In the data rows, the value 50 means zero.
Some points, each followed by its number:
tensor([53, 41, 55, 52, 67, 54, 70, 52, 46, 76, 57, 39, 40, 60, 43, 43, 69, 54, 51, 69, 45, 37, 51, 56, 54, 63, 42, 46, 76, 46, 47, 48, 54, 77, 58, 40, 44, 50, 76, 41, 48, 37, 52, 71, 60, 50, 70, 56]) 0
tensor([55, 53, 50, 58, 53, 57, 51, 54, 39, 35, 54, 62, 56, 69, 56, 57, 49, 39, 52, 57, 67, 46, 59, 55, 45, 47, 54, 52, 47, 64, 63, 52, 50, 58, 57, 36, 52, 69, 48, 39, 44, 45, 43, 45, 55, 58, 43, 41]) 1
tensor([57, 53, 48, 59, 59, 48, 68, 71, 38, 70, 63, 38, 48, 28, 37, 49, 53, 57, 41, 49, 38, 26, 46, 62, 66, 49, 46, 37, 61, 57, 53, 54, 32, 72, 42, 45, 54, 36, 68, 48, 43, 43, 36, 61, 42, 46, 62, 64]) 2
tensor([46, 53, 37, 56, 62, 61, 54, 60, 42, 53, 71, 54, 63, 62, 37, 49, 52, 47, 56, 53, 38, 52, 49, 41, 52, 58, 52, 46, 79, 52, 48, 48, 35, 52, 65, 62, 53, 63, 59, 61, 56, 47, 47, 54, 56, 55, 72, 60]) 3
tensor([51, 54, 30, 46, 54, 55, 67, 51, 49, 62, 54, 58, 52, 52, 48, 46, 37, 62, 57, 57, 47, 41, 54, 60, 50, 64, 48, 63, 52, 50, 56, 49, 52, 41, 50, 59, 49, 47, 51, 50, 42, 43, 50, 64, 45, 52, 52, 54]) 4
tensor([40, 46, 45, 63, 54, 55, 43, 58, 63, 66, 53, 49, 52, 55, 58, 47, 39, 56, 75, 65, 31, 47, 66, 57, 52, 63, 46, 58, 80, 47, 40, 72, 45, 54, 63, 61, 45, 53, 47, 44, 28, 51, 49, 51, 64, 53, 59, 50]) 5
tensor([28, 48, 50, 70, 44, 59, 57, 34, 79, 70, 63, 58, 37, 56, 52, 47, 69, 51, 65, 68, 59, 36, 75, 61, 47, 77, 57, 75, 63, 56, 31, 65, 66, 52, 62, 56, 41, 49, 43, 49, 36, 55, 60, 57, 46, 75, 69, 37]) 6
tensor([52, 47, 55, 64, 59, 53, 42, 29, 65, 72, 58, 43, 51, 51, 45, 55, 78, 45, 58, 65, 52, 58, 58, 48, 38, 67, 68, 65, 56, 61, 63, 72, 43, 39, 59, 50, 51, 65, 47, 51, 56, 57, 49, 58, 39, 61, 63, 48]) 7
tensor([34, 44, 36, 52, 61, 72, 44, 47, 61, 62, 52, 36, 49, 60, 37, 53, 59, 51, 44, 65, 43, 37, 55, 61, 61, 57, 39, 47, 81, 57, 46, 58, 44, 49, 70, 39, 47, 43, 70, 44, 48, 50, 48, 44, 49, 49, 42, 58]) 8
tensor([47, 44, 54, 49, 49, 41, 51, 52, 42, 39, 52, 64, 44, 42, 64, 53, 46, 45, 43, 41, 42, 47, 51, 41, 43, 36, 35, 53, 39, 47, 38, 65, 54, 57, 36, 55, 56, 45, 45, 50, 46, 74, 44, 50, 51, 53, 43, 52]) 9
tensor([44, 44, 72, 36, 27, 41, 47, 27, 53,  5, 40, 78, 70, 63, 53, 59, 36, 55, 68, 37, 65, 77, 54, 37, 28, 36, 52, 41,  5, 38, 72, 48, 57, 29, 37, 73, 49, 61, 22, 59, 58, 67, 55, 24, 63, 46, 23, 20]) 10
tensor([72, 62, 64, 46, 40, 39, 51, 76, 37,  0, 60, 52, 53, 52, 60, 44, 32, 59, 20, 40, 49, 60, 26, 45, 46, 25, 40, 32, 26, 43, 57, 42, 35, 39, 41, 27, 35, 35, 41, 50, 85, 54, 52, 56, 38, 33, 28, 43]) 11
tensor([62, 62, 74, 19, 21, 23, 40, 28, 32,  0, 38, 60, 54, 61, 74, 48, 16, 58, 56,  0, 37, 88, 43, 26, 29,  0, 52, 41,  0, 17, 86, 47, 35, 27, 35, 49, 57, 52, 19, 49, 69, 56, 59,  7, 53, 40,  1, 21]) 12
tensor([45, 44, 53, 44, 41, 34, 49, 57, 39, 52, 56, 24, 47, 29, 43, 38, 51, 47, 35, 56, 49, 51, 45, 62, 71, 51, 36, 44, 76, 53, 50, 70, 41, 51, 45, 32, 53, 45, 60, 52, 38, 33, 44, 41, 54, 43, 61, 51]) 13
tensor([58, 52, 53, 65, 61, 63, 50, 64, 47, 69, 62, 34, 64, 40, 50, 51, 49, 60, 55, 32, 50, 39, 42, 68, 68, 51, 45, 58, 72, 42, 39, 41, 44, 67, 42, 45, 46, 52, 67, 63, 46, 49, 53, 62, 40, 52, 34, 69]) 14
tensor([45, 51, 51, 72, 53, 51, 47, 55, 58, 74, 71, 63, 49, 53, 38, 64, 57, 59, 59, 67, 49, 44, 69, 60, 56, 72, 72, 45, 81, 52, 46, 56, 71, 62, 76, 55, 46, 48, 67, 63, 41, 60, 62, 48, 62, 60, 64, 57]) 15
tensor([29, 46, 36, 51, 55, 49, 53, 48, 68, 50, 61, 32, 60, 48, 40, 51, 57, 47, 48, 67, 50, 42, 52, 47, 54, 67, 63, 25, 60, 67, 44, 52, 58, 51, 47, 50, 46, 36, 72, 48, 54, 57, 49, 58, 48, 57, 50, 36]) 16
tensor([56, 57, 57, 55, 64, 60, 44, 36, 43, 45, 47, 50, 59, 52, 62, 49, 45, 51, 38, 45, 48, 47, 65, 41, 46, 51, 44, 42, 45, 57, 51, 55, 50, 50, 61, 54, 42, 53, 62, 70, 52, 34, 47, 66, 42, 26, 53, 40]) 17
tensor([53, 51, 60, 43, 34, 48, 41, 53, 53, 40, 28, 66, 51, 49, 40, 45, 46, 56, 44, 34, 69, 68, 38, 48, 45, 39, 37, 46, 39, 44, 50, 53, 55, 43, 31, 51, 55, 49, 48, 60, 64, 44, 53, 60, 48, 38, 45, 48]) 18
tensor([31, 62, 37, 55, 42, 48, 47, 35, 57, 64, 46, 54, 48, 30, 46, 48, 47, 50, 61, 50, 59, 49, 65, 51, 40, 46, 53, 66, 56, 48, 55, 50, 55, 51, 62, 67, 52, 59, 28, 61, 51, 48, 57, 38, 31, 46, 42, 46]) 19
tensor([52, 41, 58, 53, 56, 40, 53, 38, 71, 41, 54, 52, 60, 52, 46, 57, 69, 56, 51, 46, 66, 60, 61, 53, 50, 63, 37, 52, 30, 55, 52, 43, 68, 53, 52, 33, 52, 49, 57, 47, 48, 41, 49, 53, 45, 49, 51, 27]) 20
tensor([47, 45, 39, 55, 42, 63, 54, 39, 66, 58, 42, 39, 48, 49, 46, 56, 56, 52, 77, 64, 54, 49, 68, 49, 48, 51, 46, 50, 68, 54, 46, 72, 51, 61, 61, 54, 57, 59, 57, 47, 47, 50, 60, 53, 55, 62, 46, 47]) 21
tensor([39, 60, 59, 53, 46, 55, 49, 55, 36, 49, 56, 42, 44, 41, 49, 44, 44, 59, 42, 51, 55, 55, 39, 58, 62, 55, 68, 55, 43, 40, 56, 44, 46, 36, 52, 43, 44, 59, 42, 52, 48, 54, 43, 58, 57, 69, 52, 54]) 22
tensor([63, 44, 72, 32, 54, 48, 49, 56, 26, 35, 31, 63, 44, 66, 56, 50, 36, 43, 28, 53, 51, 35, 56, 41, 45, 38, 38, 32, 25, 44, 56, 35, 59, 37, 47, 29, 59, 53, 46, 42, 53, 55, 44, 44, 34, 42, 45, 55]) 23
tensor([95, 58, 55, 29, 48, 43, 37, 43, 37, 26, 38, 70, 49, 64, 57, 60, 37, 35, 20, 24, 31, 57, 26, 43, 48, 14, 37, 22, 32, 50, 55, 28, 67, 44, 35, 35, 57, 43, 28, 49, 69, 71, 45, 78, 34, 39, 23, 61]) 24
tensor([59, 42, 67, 37, 36, 46, 43, 50, 39, 26, 55, 52, 45, 43, 40, 50, 27, 59, 41, 32, 61, 62, 32, 39, 58, 50, 41, 46, 16, 44, 51, 27, 46, 37, 25, 40, 44, 54, 47, 59, 81, 53, 60, 64, 61, 46, 32, 37]) 25
Which three points above are nearest to each new point, looking only along the 2 directions in which the numbered points spread most? Their numbers follow each, nearest first.
tensor([87, 57, 61, 47, 42, 36, 44, 42, 41, 24, 59, 57, 50, 53, 47, 33, 48, 61, 27, 31, 56, 49, 44, 38, 49, 36, 39, 55, 10, 30, 52, 49, 48, 51, 27, 36, 64, 55, 31, 46, 74, 37, 41, 47, 40, 36, 42, 47]) 25 23 11
tensor([53, 42, 60, 49, 45, 51, 66, 62, 41, 42, 42, 44, 39, 38, 60, 51, 48, 47, 41, 34, 48, 37, 45, 33, 46, 44, 38, 49, 60, 38, 38, 47, 37, 49, 35, 42, 51, 48, 45, 40, 62, 38, 36, 51, 36, 60, 49, 45]) 17 22 9
tensor([48, 55, 41, 55, 54, 56, 45, 47, 40, 73, 53, 39, 42, 52, 32, 54, 54, 45, 40, 61, 29, 43, 49, 44, 64, 56, 49, 43, 66, 56, 47, 55, 53, 53, 63, 57, 48, 42, 60, 45, 51, 45, 39, 41, 52, 58, 56, 58]) 3 16 8
tensor([44, 55, 41, 49, 57, 36, 49, 56, 38, 45, 47, 40, 48, 48, 55, 43, 40, 59, 31, 41, 60, 57, 64, 46, 62, 35, 45, 43, 54, 43, 47, 46, 54, 51, 47, 34, 64, 51, 58, 38, 48, 50, 43, 52, 55, 54, 63, 57]) 17 22 9
tensor([60, 55, 45, 39, 49, 56, 53, 57, 30, 25, 34, 52, 44, 55, 52, 46, 41, 52, 38, 21, 46, 46, 30, 49, 60, 39, 36, 46, 41, 38, 53, 33, 51, 48, 44, 35, 50, 44, 45, 41, 59, 58, 53, 59, 45, 24, 25, 52]) 23 25 11
tensor([53, 39, 50, 59, 31, 47, 63, 53, 52, 71, 54, 44, 57, 44, 47, 59, 49, 48, 61, 56, 49, 54, 45, 49, 66, 44, 35, 45, 41, 44, 42, 37, 35, 48, 61, 47, 26, 38, 48, 41, 41, 44, 47, 53, 59, 73, 64, 59]) 4 22 16
tensor([37, 41, 64, 64, 47, 40, 67, 51, 60, 42, 48, 43, 59, 55, 47, 47, 51, 36, 72, 60, 51, 56, 63, 46, 43, 34, 70, 53, 52, 60, 45, 59, 58, 48, 62, 64, 41, 56, 39, 52, 41, 69, 53, 48, 39, 67, 42, 37]) 19 20 1
tensor([59, 46, 47, 42, 66, 51, 51, 56, 46, 47, 65, 58, 43, 36, 54, 59, 39, 60, 31, 44, 47, 54, 19, 50, 60, 42, 44, 45, 55, 59, 46, 47, 44, 63, 54, 48, 40, 36, 65, 35, 65, 50, 50, 64, 46, 27, 57, 73]) 13 14 2
tensor([48, 65, 69, 47, 47, 44, 41, 50, 55, 39, 42, 63, 43, 43, 50, 45, 44, 51, 38, 59, 46, 68, 45, 58, 45, 43, 54, 68, 43, 59, 40, 36, 57, 44, 51, 48, 38, 40, 56, 62, 55, 41, 45, 57, 43, 35, 44, 45]) 9 17 22
tensor([44, 41, 41, 48, 56, 45, 41, 57, 61, 60, 49, 48, 48, 47, 45, 42, 59, 52, 66, 48, 55, 43, 53, 42, 30, 44, 66, 43, 48, 61, 33, 54, 45, 43, 70, 67, 44, 49, 33, 56, 36, 36, 64, 39, 59, 68, 61, 30]) 19 21 7
tensor([42, 36, 50, 43, 52, 54, 31, 49, 55, 44, 49, 70, 62, 66, 48, 45, 52, 48, 69, 71, 61, 70, 64, 49, 53, 51, 62, 54, 48, 55, 56, 63, 60, 52, 41, 57, 52, 61, 49, 47, 61, 52, 59, 31, 64, 50, 48, 40]) 19 20 1
tensor([49, 47, 46, 51, 58, 66, 65, 47, 40, 56, 54, 36, 65, 47, 42, 36, 62, 49, 34, 55, 42, 54, 50, 62, 47, 55, 49, 71, 63, 58, 49, 52, 58, 53, 64, 34, 57, 46, 73, 53, 47, 50, 49, 47, 50, 63, 59, 48]) 3 16 8
tensor([33, 44, 44, 72, 31, 49, 36, 43, 57, 48, 33, 51, 66, 54, 64, 49, 42, 49, 80, 55, 42, 50, 55, 48, 46, 57, 56, 56, 54, 50, 51, 59, 50, 62, 53, 66, 58, 64, 32, 52, 54, 57, 70, 47, 49, 55, 52, 36]) 19 20 7
tensor([19, 50, 37, 53, 51, 64, 50, 44, 69, 67, 50, 46, 46, 38, 48, 47, 62, 60, 68, 62, 61, 57, 74, 62, 31, 65, 60, 62, 66, 64, 45, 54, 59, 56, 65, 81, 50, 41, 50, 46, 26, 50, 53, 32, 46, 51, 61, 52]) 6 7 21
tensor([46, 54, 53, 49, 51, 46, 35, 57, 59, 29, 46, 51, 49, 62, 33, 51, 69, 49, 57, 53, 62, 39, 55, 54, 34, 59, 45, 57, 55, 47, 57, 46, 55, 46, 59, 64, 37, 51, 34, 51, 39, 47, 47, 45, 36, 54, 56, 51]) 20 1 19
tensor([45, 44, 46, 47, 53, 71, 54, 58, 48, 67, 54, 57, 45, 45, 50, 61, 58, 17, 65, 65, 59, 28, 73, 61, 38, 62, 50, 50, 67, 64, 33, 58, 62, 36, 77, 62, 40, 60, 65, 47, 28, 38, 47, 56, 60, 55, 66, 71]) 15 5 8
tensor([59, 62, 46, 55, 54, 49, 43, 48, 55, 44, 46, 48, 58, 60, 63, 47, 55, 40, 56, 48, 57, 51, 42, 43, 53, 53, 68, 50, 37, 55, 41, 45, 64, 49, 56, 50, 41, 51, 33, 46, 55, 58, 42, 65, 66, 50, 56, 58]) 1 22 20
tensor([48, 44, 41, 50, 54, 50, 49, 45, 69, 53, 32, 35, 53, 37, 56, 57, 65, 37, 69, 55, 40, 50, 64, 68, 38, 71, 55, 54, 45, 51, 58, 63, 67, 48, 55, 59, 60, 52, 41, 52, 44, 50, 65, 19, 50, 48, 57, 40]) 19 7 21
tensor([60, 56, 42, 47, 39, 47, 50, 57, 52, 50, 55, 49, 49, 63, 56, 56, 54, 40, 35, 57, 42, 51, 62, 57, 44, 67, 50, 54, 60, 64, 40, 60, 46, 58, 43, 47, 52, 50, 53, 44, 43, 29, 49, 43, 60, 53, 47, 59]) 4 16 3
